(in the rows, 128 means zero)
Each path below is one point turned by a fixed rotation once a step. After each direction that follows a path, write how fast that rotation turns it, in degrees per step (0 if it stays still).
Each turn is a multiple of 5 degrees from 10 to 175, or 0.
Each row of a path follows its step; steps can be skipped.
path 1
step 0: [125 121 127 127 141 132 124 127 136 128 120 133 122 125 128 132 127 128
 137 131 119 129 136 128 132 128 130 122 132 127 126 122 138 127 137 127
 125 140]
step 1: [133 120 123 133 128 127 143 124 123 124 132 129 133 127 129 131 128 137
 123 133 121 130 125 130 135 142 126 130 123 132 135 126 124 135 129 131
 122 123]
step 3: [132 130 124 134 135 133 129 131 132 124 118 125 130 123 131 133 121 125
 124 128 119 111 128 132 137 123 126 128 125 129 128 120 133 132 133 121
 132 125]
step 4: [135 135 130 136 117 124 130 125 124 125 140 125 129 133 137 127 132 132
 122 126 123 130 129 136 125 139 124 139 130 126 137 128 127 120 127 126
 132 127]
step 6: [138 129 120 126 116 135 126 132 126 127 126 131 122 128 128 123 124 130
 127 122 121 125 134 134 135 126 133 120 138 123 132 119 123 132 134 119
 130 129]
step 7: [123 128 130 138 122 128 129 120 124 126 137 133 121 127 129 130 129 136
 131 134 133 139 116 126 120 132 131 131 138 131 130 130 129 129 124 128
 133 119]
step 9: [136 123 128 125 128 124 127 127 125 130 125 134 123 122 132 126 131 144
 126 132 117 128 131 127 126 115 123 130 134 132 129 120 125 137 125 123
 132 129]
step 10: [121 121 121 129 122 129 127 127 131 126 127 126 133 126 134 136 135 129
 128 135 130 138 123 128 121 133 123 142 129 126 123 132 137 124 132 138
 122 125]
step 11: [133 130 124 124 134 118 129 137 136 133 122 122 129 134 126 129 127 135
 126 135 130 129 122 133 136 121 127 121 119 129 123 126 126 127 130 125
 122 140]
[126 130 127 130 130 128 125 128 128 132 128 129 127 129 127 127 128 124
 128 128 128 131 128 127 130 127 130 131 127 130 126 129 131 129 132 128
 128 127] | 135
path 2
step 1: [132 137 131 122 115 133 143 142 128 130 134 122 124 123 127 128 128 123
 126 128 123 128 122 123 125 127 121 130 139 129 131 126 130 129 121 125
 126 120]
step 2: [122 140 124 124 114 132 126 135 133 131 128 123 129 118 123 127 134 122
 126 133 117 130 131 128 128 134 120 131 133 141 126 119 130 127 128 124
 131 125]
step 3: [130 134 131 120 126 135 126 134 133 123 122 116 129 129 113 128 126 118
 122 136 114 127 130 132 127 122 124 129 125 137 131 124 123 125 126 133
 133 125]
step 4: [133 140 136 130 129 126 134 130 126 129 136 118 127 122 122 124 126 120
 120 134 119 131 123 134 133 129 127 134 125 134 137 132 118 131 117 128
 134 129]
step 5: [136 140 136 122 122 131 132 130 127 132 133 128 123 128 118 124 130 122
 126 136 125 133 122 125 129 130 122 139 136 126 117 130 122 123 118 121
 132 129]
step 6: [134 130 130 121 121 130 131 135 128 124 129 121 121 118 124 127 134 120
 122 129 118 137 130 133 127 139 131 140 130 128 115 120 127 123 131 124
 131 126]
step 8: [123 141 130 132 132 133 131 130 126 126 135 126 128 121 114 123 131 117
 135 125 119 128 125 131 128 131 120 133 120 129 129 120 123 132 124 119
 133 135]
step 10: [136 134 142 124 128 126 133 141 125 122 129 128 128 122 126 125 131 128
 121 125 121 131 124 135 118 136 135 136 132 127 134 120 122 127 125 120
 124 129]
step 11: [129 136 129 129 114 134 133 136 123 129 127 127 133 121 121 123 128 131
 132 121 121 128 129 125 113 129 131 135 136 131 127 124 120 120 121 124
 130 135]
[131 129 128 125 125 126 128 128 128 128 130 129 129 127 130 126 132 128
 127 127 128 126 127 127 128 128 130 129 132 128 127 126 129 126 132 127
 123 127] | 80
path 3
step 2: [121 128 126 126 124 127 122 122 125 126 132 124 140 126 125 141 130 124
 125 133 126 125 128 132 132 142 126 129 126 128 128 129 124 129 141 130
 132 127]
step 3: [119 134 127 132 121 130 119 122 135 118 123 124 136 130 133 131 125 130
 126 137 129 130 132 130 137 129 126 129 122 124 127 129 122 133 138 124
 125 131]
step 4: [126 127 132 129 131 123 126 121 142 115 134 124 141 131 126 130 126 127
 120 131 130 126 131 125 125 131 124 123 124 123 127 128 129 129 131 126
 118 127]
step 5: [131 129 129 131 125 130 126 118 129 117 134 122 135 121 129 137 133 121
 122 134 128 129 132 136 123 131 124 129 129 130 128 119 123 128 129 136
 118 130]
step 6: [132 127 131 130 127 128 126 122 128 123 125 119 134 126 126 135 127 129
 125 143 128 122 133 126 129 132 121 137 117 128 133 125 122 122 131 128
 128 138]
step 7: [130 128 126 134 127 131 117 124 132 124 130 128 138 125 123 134 137 136
 124 126 122 124 137 129 130 123 120 126 117 128 134 129 129 124 134 124
 123 133]
step 8: [124 131 127 134 124 138 129 125 134 123 126 121 138 131 130 132 133 127
 120 129 119 123 137 122 126 126 130 130 130 132 136 121 129 122 129 126
 116 125]
step 9: [132 129 136 132 127 130 125 130 138 123 130 113 126 125 130 140 140 131
 125 133 126 126 131 122 129 131 126 133 131 129 131 122 130 127 123 124
 122 134]
step 10: [135 117 132 136 131 133 120 129 124 127 134 121 133 127 126 144 134 128
 124 129 125 123 126 124 132 129 129 137 126 131 133 132 128 125 134 129
 125 127]
[129 128 128 131 131 129 124 128 129 128 127 131 129 129 128 126 125 130
 129 128 129 128 128 127 129 124 129 129 125 128 128 133 128 128 130 128
 126 127] | 100
